One turn moves every row onto another: examples first, then more rows asked
gat: [ 1.40 -0.65 -0.10  0.07  1.11  0.19 -0.01 -0.53 -0.48  0.42 -0.77  1.55
  0.01 -2.73  3.48  0.60  0.51 -1.09  0.75 -0.16 -2.02 -1.21  0.31 -0.74
 -0.11 -0.21  2.70  0.31 -0.52 -0.11  0.29 -0.75 -1.54 -0.18 -1.24  1.32
 -0.78 -1.60 -0.90  0.46 -0.16 -0.27  0.90  1.96 -1.63  1.29  0.88  0.46
 -0.23 -0.58 -2.61]
dubi: [-1.36  0.06 -0.87  0.10  1.17  0.42  0.48 -0.26  0.15 -0.07 -0.21 -0.20
  0.04  0.81  2.04  0.78  1.28 -0.48 -0.05  0.20  0.35 -1.23 -2.47 -0.76
  0.14 -0.47  1.18 -0.14  3.16  1.63  3.23  0.22 -0.98 -0.48 -1.25  0.75
 -0.52 -0.81 -0.49  3.29  0.50 -1.34 -0.34  1.81 -0.70 -0.13  1.47 -0.18
  1.36 -0.31  2.55]
mikam: [ 0.44 -1.89 -1.87 -0.33  0.92 -1.18  0.56  0.67 -0.18 -0.69  0.20  1.10
 -1.80 -1.97  2.49  0.62  0.70  0.22  1.37  0.34  0.15 -1.29  1.44 -1.12
  1.01 -0.41 -2.56 -0.39  1.42  0.31  1.25 -0.80 -0.72 -0.27 -0.52  0.71
 -0.12 -1.29  0.14  1.96  0.63  1.02  0.45  1.99 -1.10  0.64  1.23 -1.34
  1.54 -0.76  3.27]
Dazo: [-0.17  0.09 -0.57 -0.42  1.22 -0.04  0.79 -0.56  0.10 -1.14 -0.47 -0.29
  0.16  0.22  1.92  0.98  1.28 -0.34 -0.24  0.29 -0.28 -0.16 -1.51 -1.61
  0.83  0.97  1.84 -0.55  3.44  1.15  2.15  0.84 -1.10 -0.31 -1.84  1.07
  0.38  0.35 -0.65  2.49  0.47 -1.57 -0.87  1.57  0.31  1.00  1.06 -0.21
  0.81  0.15  2.64]
Gug: [-0.32  0.43  0.35  0.41  0.03  0.38 -0.66  1.89 -0.57 -0.10  1.28  3.53
 -1.32 -0.82  0.10  1.07  0.07 -1.17  0.42 -1.16 -0.54 -1.25  0.13  0.09
  0.52 -1.44  0.64 -0.04 -2.27  2.09  1.10 -0.11 -0.85 -0.42 -1.13 -0.24
 -1.56 -1.28 -0.35 -0.70  0.13  0.46  0.10  0.54 -0.63  0.56  0.73 -1.46
 -1.65 -0.66 -0.01]
Gegat: [ 0.92  1.83  0.42  0.32  0.67  2.31 -0.35  2.23  0.16 -0.37 -0.77 -2.77
 -0.55  0.59  2.94  1.31  0.04 -0.92  0.09 -0.03 -1.35 -1.29 -0.43 -1.01
  0.26 -0.12 -0.64 -0.05 -1.70  0.77  1.13 -0.18 -1.41  0.10 -1.21  0.06
 -0.88 -0.80  0.76 -1.03 -0.47 -0.56  0.70  1.13  0.47  1.05  0.85 -0.35
  0.69  0.17 -1.16]
viro: [ 0.13 -0.67  0.16  0.20  0.42 -0.11  0.31 -0.93  0.38 -0.46 -0.45 -0.78
 -0.72 -1.94 -1.15  0.72  0.12 -0.49  0.17  0.46 -2.01 -1.09 -0.54 -0.66
 -3.00  0.10  1.04  0.54 -1.34  0.55  2.89 -0.04 -0.77 -0.02 -1.20 -0.05
 -0.32  0.21  0.89  1.38  0.40  0.33  2.65  0.71 -0.77  0.69  0.88 -0.22
  2.18  0.22  2.19]
Dofov: [-0.14  0.20 -0.15 -0.69  0.47 -0.01  0.25  0.64 -0.28 -0.28 -0.17 -0.35
  0.28  0.93  2.79  0.58  1.19  0.03  0.82 -0.45 -0.40 -1.10 -1.92 -0.83
  0.79 -0.77  2.08  0.14  3.51  0.56  2.66  0.75 -1.87 -0.87 -1.43  1.27
 -0.44  0.23 -0.14  3.05 -0.19 -0.97 -0.32  1.66  0.69  0.28  0.89 -0.52
 -0.11 -0.68  2.76]
Lutog: [-2.42 -0.44 -1.19 -0.04  0.29  0.32 -0.42  0.39 -0.10  0.13 -0.56  2.36
 -0.48  0.37  2.99  0.98  0.09 -0.51  0.58  0.48  1.10 -1.62 -0.71 -0.22
 -0.60 -0.54  0.25  0.51  1.55 -0.43 -1.22  0.17 -1.63  0.15 -1.50 -0.78
 -1.01 -0.43  0.74  1.28  0.72  0.38 -1.92  1.79 -0.14  0.54 -0.06  0.21
 -1.38 -0.39  0.64]
Tikik: [-2.33 -0.44 -0.90  0.07  0.18 -0.44 -0.80  0.11 -0.22 -0.36 -0.55  2.43
  0.08  1.02  2.47  0.70 -0.16 -0.56 -0.15  0.58  0.64 -1.26 -0.35 -0.33
 -0.27  0.33 -0.24  0.30  1.69 -0.32 -1.58  0.65 -1.20  0.28 -1.89 -0.12
 -1.00 -0.25  0.46  1.15  0.70 -0.16 -1.55  0.94  0.41  1.17 -0.09  0.36
 -1.56  0.01  0.78]
keves: [ 0.45 -1.03 -0.11  0.28  1.37 -0.70 -0.64 -0.27 -0.72  0.50 -0.23  1.48
  0.33 -1.31  3.51  0.02  0.43 -1.07  0.74 -0.35 -2.40 -1.29  0.00 -0.48
 -0.35 -1.02  1.87  0.07 -0.77  0.46  0.15 -0.25 -1.10 -0.47 -0.91  1.84
 -1.23 -2.08 -1.25  1.09 -0.68 -0.46  1.76  1.58 -2.24  1.47  1.27  0.88
  0.05 -0.97 -2.40]
mepa: [ 1.01 -0.90  0.43 -0.70  0.50 -0.46  0.43 -0.11  0.15 -1.01 -0.35 -1.05
 -1.02 -2.14 -0.32  0.68  0.23 -0.01  1.29 -0.13 -2.76 -0.40  0.00 -1.27
 -2.34 -0.23  2.15  0.36 -1.07 -0.13  1.91  0.67 -1.46 -0.38 -1.21  0.10
  0.40  1.41  1.08  1.05 -0.36  0.86  2.14  1.15 -0.26  1.31  0.50 -0.39
  1.36 -0.32  2.34]
nerap: [-0.46  0.18 -0.21  0.45  0.85  0.51 -0.11  1.42 -0.34 -0.68  1.21  3.45
 -1.81 -1.34 -0.21  1.28  0.27 -1.29  0.35 -0.85 -0.46 -0.56  0.29 -0.56
  0.53 -0.79  0.75 -0.72 -2.45  2.49  0.71  0.00 -0.52 -0.23 -1.02 -0.70
 -0.88 -1.09 -0.67 -0.98  0.37  0.39 -0.45  1.01 -1.35  1.03  0.84 -1.25
 -0.87 -0.58 -0.06]
fod: [ 0.00  0.11  0.39  0.13  0.46 -0.28 -0.49  1.82 -0.69 -0.90  1.34  3.34
 -1.41 -0.69  0.08  0.91  0.12 -1.03  0.51 -1.30 -1.17 -0.36  0.64 -0.58
  0.90 -0.84  0.78 -0.64 -2.22  2.06  0.19  0.53 -0.71 -0.42 -1.19 -0.03
 -0.94 -0.66 -0.75 -0.98 -0.21  0.36 -0.11  0.49 -0.52  1.57  0.68 -1.25
 -1.63 -0.68  0.14]
vibo: [ 0.94 -0.58  0.09  0.74  0.82 -0.28 -0.57 -1.03 -0.56  0.61 -0.73  1.73
  0.70 -1.84  2.76  0.39  0.20 -1.38 -0.31  0.16 -1.93 -1.52  0.23 -0.35
 -0.36  0.26  1.56  0.36 -0.62  0.43  0.67 -0.85 -0.81  0.05 -1.43  1.81
 -1.42 -2.32 -1.21  0.64  0.12 -0.86  1.65  0.90 -1.47  1.22  1.01  0.65
 -0.02 -0.02 -2.60]
dit: [ 1.91 -2.14 -1.12  1.18  0.44  0.01 -0.32 -1.24 -0.06 -0.61  0.06  0.64
  0.47  0.69  1.68  0.47 -0.84 -0.47 -0.68  0.06 -0.94 -0.70 -0.68 -1.12
  0.37  0.82  1.70 -0.60 -0.57 -0.39  3.68  0.51 -0.83  0.82 -1.53 -1.54
 -0.18 -1.11 -2.58  0.67 -0.30 -0.28 -0.02  1.83 -0.54  1.05  1.21  1.06
  2.30  0.37  1.53]
siga: [ 0.42  0.01  0.24 -0.34  0.42  1.60  0.11  1.39  0.16 -0.39 -0.76 -2.10
 -0.32 -3.29  0.04 -0.22  0.21 -0.41  0.37 -0.05  1.13 -0.27 -1.64 -1.36
  1.10 -0.34 -0.81  0.52 -2.08 -0.49  0.77 -0.28 -0.49  0.47 -1.30  0.58
 -0.46  1.04  0.25  0.57  0.88 -0.70 -0.35  1.65 -0.23  1.17  0.93  0.22
 -0.09 -0.50  3.30]
ligu: [ 0.89 -1.76 -1.23 -0.39  0.33 -1.93  0.00  0.69 -0.53 -0.82  0.17  1.18
 -1.06 -1.21  2.26  0.33  0.42  0.27  0.82  0.24 -0.37 -1.24  1.81 -0.90
  1.28  0.06 -2.98 -0.21  1.60  0.11  1.07 -0.48 -0.58 -0.25 -0.97  1.51
 -0.49 -1.10  0.04  1.83  0.38  0.67  0.95  0.99  0.03  1.03  1.00 -1.36
  0.89 -0.40  3.41]
Dako: [-0.51 -0.11  0.45  0.20  0.24  0.90 -0.71  1.47 -0.07  0.02 -0.34 -2.08
  0.34 -1.80 -0.26 -0.73 -0.03 -0.54 -0.06 -0.10  0.91 -0.76 -2.14 -0.62
  0.89 -0.92 -1.94  0.65 -2.26  0.12  1.13 -0.18  0.03  0.27 -1.13  1.22
 -1.33  0.13  0.00  1.19  0.66 -1.14  0.72  0.83 -0.50  0.94  1.20  0.44
 -0.01 -0.54  3.43]
Vapa: [ 0.36  1.49  0.29  0.42  1.18  1.70 -0.53  2.09  0.11 -0.75 -0.46 -2.81
 -0.53  1.24  2.69  0.99  0.02 -0.92 -0.16  0.03 -1.68 -0.76 -0.42 -1.26
  0.33  0.04 -1.10 -0.59 -1.91  1.22  0.61  0.21 -0.89  0.08 -1.05  0.36
 -0.74 -0.87  0.33 -0.83 -0.74 -0.86  1.01  0.98 -0.06  1.56  1.07  0.09
  1.17  0.06 -1.08]
ruz: [ 2.90 -2.07 -0.47  0.37 -0.21 -0.02 -0.52 -0.20 -0.40 -0.53  0.05  0.52
  0.54  0.77  2.66  0.36 -0.96  0.00  0.50 -0.66 -1.42 -0.85 -0.34 -0.94
  0.80 -0.11  2.68 -0.12 -0.17 -1.39  3.40  0.81 -1.89  0.35 -1.57 -1.34
 -0.17 -0.23 -2.04  0.53 -1.01  0.35 -0.02  2.05  0.42  1.06  0.76  0.64
  0.89 -0.24  1.67]
dud: [-3.10 -0.82 -1.49  0.11  0.96 -0.34 -0.57  0.15 -0.14 -0.40 -0.30  2.28
 -0.54  1.02  2.66  0.68  0.10 -0.62  0.27  0.47  0.74 -1.00 -0.73 -0.57
 -0.46 -0.27 -0.29 -0.14  1.33  0.16 -1.73  0.75 -1.02  0.13 -1.40 -0.52
 -0.75 -0.49  0.18  1.44  0.57  0.03 -1.72  1.68 -0.81  1.10  0.25  0.56
 -0.73 -0.46  0.77]
kur: [-0.22 -0.46  0.42 -0.54  0.61  0.71 -0.45  2.26 -0.26 -0.34 -0.07 -2.35
 -0.24 -1.98  0.69 -0.83  0.21 -0.06  1.17 -0.72  0.45 -0.22 -1.98 -1.07
  1.23 -1.74 -0.95  0.39 -2.29 -0.36  0.36  0.49 -0.59 -0.24 -0.71  1.09
 -0.70  0.95  0.14  1.16 -0.12 -0.53  0.37  1.72 -0.70  1.31  1.06  0.42
 -0.40 -1.36  3.62]
nudi: [ 1.47 -2.29 -0.92  0.99  0.17  0.05 -0.77 -0.16 -0.35  0.21  0.46  0.54
  0.47  1.37  2.54  0.15 -0.95 -0.22  0.40 -0.62 -1.01 -1.62 -1.28 -0.34
  0.19 -1.20  1.82 -0.02 -0.68 -0.56  4.23  0.41 -1.39  0.20 -0.95 -1.59
 -0.94 -1.51 -2.16  1.34 -0.85  0.39  0.58  2.24 -0.89  0.26  1.26  0.90
  1.84 -0.60  1.60]
Rup: [ 0.26  1.47 -0.08  0.35  1.36  2.31 -0.12  2.33  0.29 -0.43 -0.47 -2.89
 -1.06  0.69  3.15  1.25  0.22 -0.84  0.42 -0.09 -1.29 -1.02 -0.67 -1.20
  0.15 -0.67 -0.62 -0.45 -1.93  1.07  0.86 -0.09 -1.29 -0.11 -0.75 -0.21
 -0.69 -0.99  0.62 -0.77 -0.68 -0.38  0.62  1.77 -0.56  1.11  1.08  0.02
  1.32 -0.32 -1.13]
ponu: [-0.01 -0.98  0.62 -0.23  0.18 -0.82 -0.33  0.29 -0.09 -0.24  0.11 -1.00
 -0.52 -0.76 -0.27  0.20  0.02 -0.05  1.26 -0.41 -2.70 -1.35 -0.68 -0.30
 -2.78 -1.47  1.18  0.78 -1.25  0.22  2.61  0.57 -1.30 -0.76 -0.72  0.42
 -0.69  0.43  1.05  1.93 -0.66  0.80  3.25  0.80 -0.65  0.74  0.86 -0.23
  1.37 -0.77  2.41]
vus: [ 1.09 -1.44 -1.32 -0.30 -0.09 -0.91  0.29  0.78 -0.32 -0.17  0.03  1.26
 -1.34 -1.99  2.49  0.64  0.46  0.18  1.14  0.33  0.39 -2.10  1.48 -0.45
  0.96 -0.37 -2.55  0.40  1.70 -0.20  1.86 -1.25 -1.07 -0.11 -0.87  0.96
 -0.79 -1.34  0.58  1.84  0.82  1.00  0.65  1.39  0.06  0.14  0.88 -1.71
  0.78 -0.48  3.08]

dud -> Tikik
Dako -> siga
Now these:
mepa -> ponu
ligu -> vus
dit -> ruz
keves -> vibo
Rup -> Vapa
dubi -> Dazo
nerap -> fod

